Rows are one point carried round by a steady rotation, each followed by how many ticks it has turned.
The counts run from 0 to 315.
[ -1 -16  -1 -11  28 -30  49   2  15 -14  46   3  -2  13 -18  -1 -33  18
  14 -14 -31  -9 -20  -8  -7  10   3  -5  20  14  16   6   2 -31  -9 -10
  23  -3 -13   5  -2  16 -27  -8   0 -34  24  24   9   0  25 -15   1  -4
  -8  10 -15 -15   2  10  27  -8  13 -17  22  11 -14 -11  24  -2 -11  20
  32  -6  26  -1  -6  18]
149
[-14 -15 -22 -19  38 -20  50  12  12  -9  43  -6  -7   9 -18 -10 -38  16
  15 -11 -25 -17  -3 -11 -16  19  -8  16  15   5   4  11   3 -33 -15   0
  18   0   6  -1  -1   2 -22 -13  -5 -32   5   8   9  -2  29  -4  -7 -12
 -14   1 -17 -23   3  16  25   3  27 -20   3   3 -10 -15  19  -4 -23   9
  32 -12  26  -8   4   7]
60
[-14 -11 -23 -10  30 -25  40   6   9 -13  42   1  -3  17 -13   4 -30  22
  12  -7 -31 -19  -4 -13 -31  23  -1   7   9  19   5   9   9 -39  -5  -3
  29  -1  -9  -1   2   2 -22 -17 -11 -25  20  22   6   1  29  -5  -6 -10
 -14   8 -17 -27   9  15  21  -3  15 -15   4  17  -6 -15  20  -6 -20  13
  34 -11  23  -2   6   7]
275
[ -3 -31  -4  -1  42 -36  55   5  13 -20  42   0 -12  16 -18   3 -30  23
   5  -2 -29  -9 -10  -9 -15  18  12  -3   4  11  11   4 -14 -23  -8  -6
  21  -2  -8   3  -1  16 -19  -3  -6 -32  22  28   8  13  24 -15  -2  -7
  -6   0  -8  -7  -4  23  35   2   8 -11  11   6 -11  -4  28  -2  -7  23
  32 -19   8  -5  -4  15]
72
[-11  -2 -12 -16  20 -35  39  14   8 -27  45  17 -10   4 -22   6 -51  35
  14  -7 -37 -10  -4  -8 -24   6   5   5  22   7  10  13 -12 -30  -7  10
  24   3   6   2   1  -7 -29 -20  -7 -29  13  12  32  12  28  -1   6  -9
 -14   5  -3 -12  -2  10  24   1  14 -13   6   2 -24  -5  24  -4  -6   7
  30  -3  14  -2 -10   9]
3
[ -7 -15 -17 -14  28 -25  41  -1  15 -18  35  12  -1  30 -21   6 -19  24
  15 -15 -35 -22  -6 -15 -24  13   6  -5   9  23   7  14  11 -43  -6   0
  32   3 -13   5  -2   2 -20 -17  -9 -23  24  33   9   5  27 -10   5  -4
  -6  10 -11 -17   6   8  27  -8   4  -7   4  13 -11  -5  21   6  -7   9
  33  -2  24  10  -3  19]
17
[  3 -18 -28  -4  38 -17  41   9   9 -13  25   1  -2  17 -26  -5 -35  25
  20  -2 -23  -9  -8   3 -19  25  -6   2   5  23  13   3 -13 -38  -7   4
  38   1 -14   9   8   0 -12 -17   9 -26  17  36   7  -2  22 -10  -7   5
 -11  16 -14  -6  -3  25  37  -5  15 -14   2   9   2 -16  20  -7  -7  20
  33  -7  13   5   8   8]
285
[ -3  -8 -16 -17  33 -11  36  -4  18 -20  38  18  -7  18 -22   3 -29  28
  22 -10 -31  -9 -10 -12 -37  14  11  -5   6  19  18  15  -8 -43  -9   7
  30   8  -3  10   5  -1 -19 -29  -9 -20  19  21  16  -1  32   5  14   6
  -2   7   1 -17   0  10  38  -5  18  -7   2   4 -16 -13  16   5   1   8
  33   1  21   9  -9  20]
13
[  4 -25 -22  -6  36 -22  46   6  15  -9  29   5  -7   9 -29   1 -29  19
  26  -8 -20  -8 -14   3  -6  19  -1  -2  15  11  12   0  -5 -25  -5  -5
  34  -6 -12  11  11   9 -18 -13   8 -34  19  34   5  -3  26 -15  -1   4
  -6  20 -19  -7   0  21  33  -9  13 -17  22  10  -3 -21  27 -12  -8  25
  28  -3  19  -2   1  13]
283
[  0 -21 -10 -13  27 -23  52 -14  18 -10  49   9  -6  22 -12  -5 -26  17
  12 -12 -25 -24  -8 -16 -25  25  10  -6  14   4   5   5  11 -33 -21  -8
  31  -2  -9  -1  -3   8 -18 -11  -7 -28  17  26  10   9  24  -9   9  -8
  -5   8  -4 -20  -1  12  24  -6   8 -10  18   4 -15  -7  18   6 -14  18
  31 -13  27  -1 -13   9]
20
[ -5 -34 -21  -9  51 -15  48  -1  14 -11  36   8 -18  10 -18   0 -19  14
  14  -9 -23 -19 -10  -8 -22  25   2   2  -5  17  -1   5  -1 -21  -5  -6
  22  -7   5   7   7   8  -7 -18  -4 -36  10  28  -3   5  32 -14   2   3
 -10   1  -5 -13  -2  29  35   2  21 -13   6   2  -1 -15  28  -6  -9  19
  31 -18  15 -12   6  16]
195
[  1 -15 -13  -8  29 -29  46  10  17  -9  41  -1  -3  19 -18  -3 -29  17
  16 -12 -33 -12 -12  -4  -6   6  -1  -4  19  16  11  10   2 -35  -9  -5
  30   4 -13   1  -3  15 -25  -7   2 -31  19  29  15   1  26 -17  -1  -6
  -2  13 -18 -13   3   9  27 -12  10 -15  12  14 -10  -9  24  -5 -19  14
  31  -5  27   1  -7  18]
150
[ -7 -11 -15 -16  21 -26  40  -2  16 -23  36  16  -3  30 -21   2 -40  33
  20 -13 -38 -12   6 -10 -33  17  12  -1   7  19   3   5   2 -39 -14  13
  34   5  -2   6   1 -13 -22 -14  -9 -25  20  29  23   9  20  -4   5 -12
 -14   6   1  -6  -1  11  24   2  -2  -3   2   1 -16   1  11  11   6   7
  32   4  22  14 -11   4]
90
[  2 -18 -20 -12  39 -29  40  -1  15 -18  50  10  -2  25 -15  -6 -12  22
   3  -7 -30 -18  -6  -9 -24  13   3   0   4  18  10   3  -6 -31 -15  -2
  29  12  -4  10 -10   3 -15 -11   3 -33  11  28  15   9  14 -21  -7  -7
   4  15  -1 -11   7   6  25  -7   6  -5   8   0 -18  -7  35  -1 -25  12
  35 -13  14   1 -17  14]
238
[-15 -23 -23 -16  30 -39  39  11  11 -28  38  23 -15   8 -18   6 -23  22
  12  -9 -33 -15   5  -8 -25   5   9   6   6   2 -14   6  -2 -20  -6   4
  39   5  16  -2  -2 -15 -16 -15 -13 -33   6  23  17  14  35 -12   7 -11
 -17   9  -1 -14   4  10  20   4   3 -10  11   3 -18  -5  36  -3  -5  -2
  24 -11  16 -11 -10  12]
258
[ -8 -14 -12 -19  20 -26  45  -4  14 -20  40   9  -3  27 -18  -2 -45  30
  20 -15 -34 -15  -1  -7 -32  22  16   3   9  10   5   6   8 -35 -19   3
  31   2   4   1  -2  -9 -23 -10 -14 -25  21  28  20  10  26  -3   7 -16
 -12   3   0  -9  -3  15  27   7   0  -8   4  -3 -18   4  12   9   6   5
  32  -2  23   9 -10  -2]
91
[-19 -10 -13 -20  30 -20  43   3   9 -15  52   9   0   4 -18   5 -37  23
  13 -21 -30  -2  -6  -8 -35  11   5  14   9  12   4   8  -2 -29  -3   0
  15  -6  12  10  -4   1 -25 -14  -8 -41  15  15   7   0  23  -3  -7  -2
 -17   1  -5 -28   9  14  11  11  20  -6   5  -2 -17 -17  20  -7 -12   2
  35 -12  22   2   0  12]
55
[  2 -25 -14 -10  29 -26  51  -5  12 -22  38   7  -3  25 -15  -9 -41  32
  12  -7 -27 -13   3   0 -28  28  10  -2   6  21  12   3  -7 -28 -18   5
  28   4  -4  12  -2  -5 -18  -8   1 -31  20  39  22  12  10 -15  -1 -14
 -10   3   5   7  -5  22  28   6   1  -4  11  -7 -13   1  24   8  -5  19
  35 -10  11   2 -10   0]
163
[  2 -13 -21 -13  34 -20  45   7  10  -8  40  -6  -2  21 -19 -11 -38  23
  17  -4 -28 -21  -9  -5  -9  23  -4   4  25   9  20  12  -1 -41 -19   1
  29   6 -10  -1   1   9 -22 -12  10 -27  16  24  19  -1  19  -9  -6 -11
  -6  10 -14  -6  -2  14  36  -9  21 -18   7   8  -7  -9  21   6 -18  21
  30  -4  23   0  -7   3]
152
[  4 -21 -16 -15  27 -23  53  -1  16 -14  49  13  -4  11 -15 -12 -31  15
   3 -13 -26 -15  -8  -1  -9  17   2  -4  19   8   6   6   6 -22 -17  -2
  23   0   0  18  -7   3 -21 -11  13 -38   9  31  20   5  10 -19   1 -11
  -9   8   4  -2   7  14  25  -5  13 -10  25  -2 -20 -13  42   5 -17  18
  34 -12  18  -8  -8  11]
241
[ -3 -17  -5 -16  31 -15  47 -12  21 -14  38  16  -8  17 -18   7 -25  16
  22 -22 -32 -12 -14 -14 -26  12  10 -13  10  22  11  14   9 -33  -5  -3
  20  -3  -5  12   3   6 -25 -19 -10 -27  27  27   6   6  27  -2  16   2
  -5   4   1 -15   0  19  26   0  11  -7  10   7 -14 -14  16   7   6  10
  32  -1  23  11  -6  22]
15
[  0 -14 -19 -14  48  -8  43   5  10 -13  41   4 -12   3 -25  -2 -34  21
  16  -6 -24  -7 -16  -3 -19  19  -6   5  16  15  21  13 -19 -33  -6   1
  16  -1   0  14   3   8 -16 -23  10 -29  11  17  10  -1  24  -3  -4   7
  -6   3  -6 -15   1  21  35  -2  35 -15   6  -1  -7 -21  27  -9 -15  16
  33 -11  14  -5   6  19]
65
[ -6 -28 -15 -16  36 -17  45   0  15 -25  32  23 -12   5 -18   3 -38  20
  18 -10 -24  -2  -5   2 -22  17   6  -3   2  20   1   5  -6 -13  -6  10
  21  -3  12  21   2 -11 -16 -22   1 -37  12  35  19  15  13 -11   8  -4
 -13  -2  15   2   2  27  28   7  11  -7  17  -8 -16 -12  40  -1   4   9
  33 -11   5  -2  -6  16]
251
[ -7 -10 -23 -25  32 -14  39   5  18 -18  37   7   1  22 -32  -8 -42  26
  25 -22 -29  -5   0  -5 -28  13   3   6   3  22   8   4  -1 -33 -15  10
  25   6   8  11  -4 -14 -18 -13  -6 -31  11  32  16   5  17 -10  -2   0
  -8  -1   4  -5  -1  16  28   8   9   0  -9  -7 -12  -2  15   8   1  -3
  34   2  21  16   0  15]
306
[ -9  -6  -2 -16  15 -29  48   2  13 -17  48  11   2   9 -22   6 -45  31
  27 -22 -27   3  -9  -7 -28  14  11   0  14   5  10   4  -1 -27  -9  -1
  27  -4   0   5   1   2 -30  -7  -8 -32  26  21  16   4  27  -5   3  -1
 -12   9  -8 -17  -2  10  18  11   7  -8  11   1 -22 -11  11  -4   5   9
  29  -3  24   7 -10   5]
220
[-11 -16 -19   0  29 -37  45  16   3 -18  32   1  -7  13 -16   4 -41  24
   7   4 -28 -11   2   0 -21  23  -1  10  11  19   2   8  -7 -33   0   7
  30  -2  -3   4   5   0 -22 -14  -2 -30  14  29  13   6  19 -14 -16 -16
 -25   9 -16 -10   5  22  18   2  10 -17   6  13  -6 -11  29 -11 -20  19
  30 -15  10  -6   4   4]
203
[  1 -15 -22  -6  31 -18  43   2   9  -8  39   2  -7   4 -22  -2 -36  24
  21  -2 -21  -9 -13   0 -20  24  -6   5  19   6  18   4  -8 -33 -12  -2
  29  -6  -4  11   8   9 -16 -17   5 -28  13  22  13  -4  25  -1  -2   5
 -12  17 -14 -15  -5  20  30  -3  29 -19  16   5  -8 -26  24 -14 -16  26
  30 -10  21  -5  -5   6]
281
[ -3 -12  -8  -2  26 -35  43   9   8 -24  46   8  -8   8 -15   2 -41  34
   5   4 -29  -3  -5  -4 -20  21   5   0  21  13  19   8 -19 -30 -10   4
  23   4  -6   8   1   5 -26 -12   2 -24  16  23  26   5  18  -7  -6 -11
 -10   7  -8  -8   5  14  30  -3  18 -13  12   8 -21  -7  30  -5 -16  24
  32 -11   9  -3  -6   5]
75
[  5 -20 -17  -7  33 -19  47   1  13  -9  36   7  -8   4 -24  -2 -33  19
  25  -9 -16  -5 -17   1 -11  25  -3  -1  16   7  14   4   0 -28  -5  -6
  28  -7  -8   9  10  12 -16 -18   6 -33  18  29   6  -4  24  -8  -1   3
  -9  18 -14 -13  -4  26  32  -6  25 -21  21   6  -6 -26  26 -11  -7  26
  26 -11  25  -8   2   5]
282
[ -7  -5 -15 -27  31 -20  38  -1  16 -20  54  11   3  17 -17  -6 -28  27
  11 -22 -35  -9  -3 -13 -36   9   4   6   8  17   8   8   1 -34 -12   2
  24   7  11   8  -9  -4 -24 -13  -7 -34  11  16  21   7  17  -8  -4  -8
  -7   4   1 -18   6   7  18   2  13  -2   0 -10 -22  -7  23   3 -16   1
  38  -9  22   4 -13  14]
311
[  5 -21 -28 -16  35 -25  40  10  13 -19  35  10  -4  16 -19 -13 -30  14
   7  -6 -30 -21  -6   0  -5  14  -8   0  16  18   3   8   7 -28 -13   8
  32  13  -1   9 -11 -10 -14 -15  15 -34   6  36  19   6   8 -22   2 -11
  -7   9  -6   0   7   9  23 -12   8 -10  15   4 -16  -7  43   1 -20  12
  31  -5  15  -6  -6  15]
243
[-10 -11 -24 -16  18 -27  47  11   7 -19  37   3   2  14 -24 -13 -50  31
  22  -7 -27  -4  -1   5 -17  21   3   8  18   8   9   0  -5 -29 -18  13
  38   3   6   3  -1 -10 -24  -1   1 -33  13  31  27   6  11 -12  -8 -16
 -17  10 -12   0  -1  13  26   6   7 -14   9  -3 -16  -4  20   2  -9  15
  27  -4  21   3  -9  -8]
296
[  1 -20 -18 -17  28 -30  47  16  13 -15  38   7  -2  13 -27 -13 -37  27
  35 -10 -22  -4  -6   3  -8  13   6   1  15  -5   3  -4  -4 -21 -23   3
  41   1  11   0   2  -5 -20  -4   1 -38  12  30  17  14  25 -18   3  -6
 -11  14 -13   0  -7  15  29   9   0 -11  14 -10 -19  -2  19   0   0  11
  24  -2  18  -4 -18  -3]
298
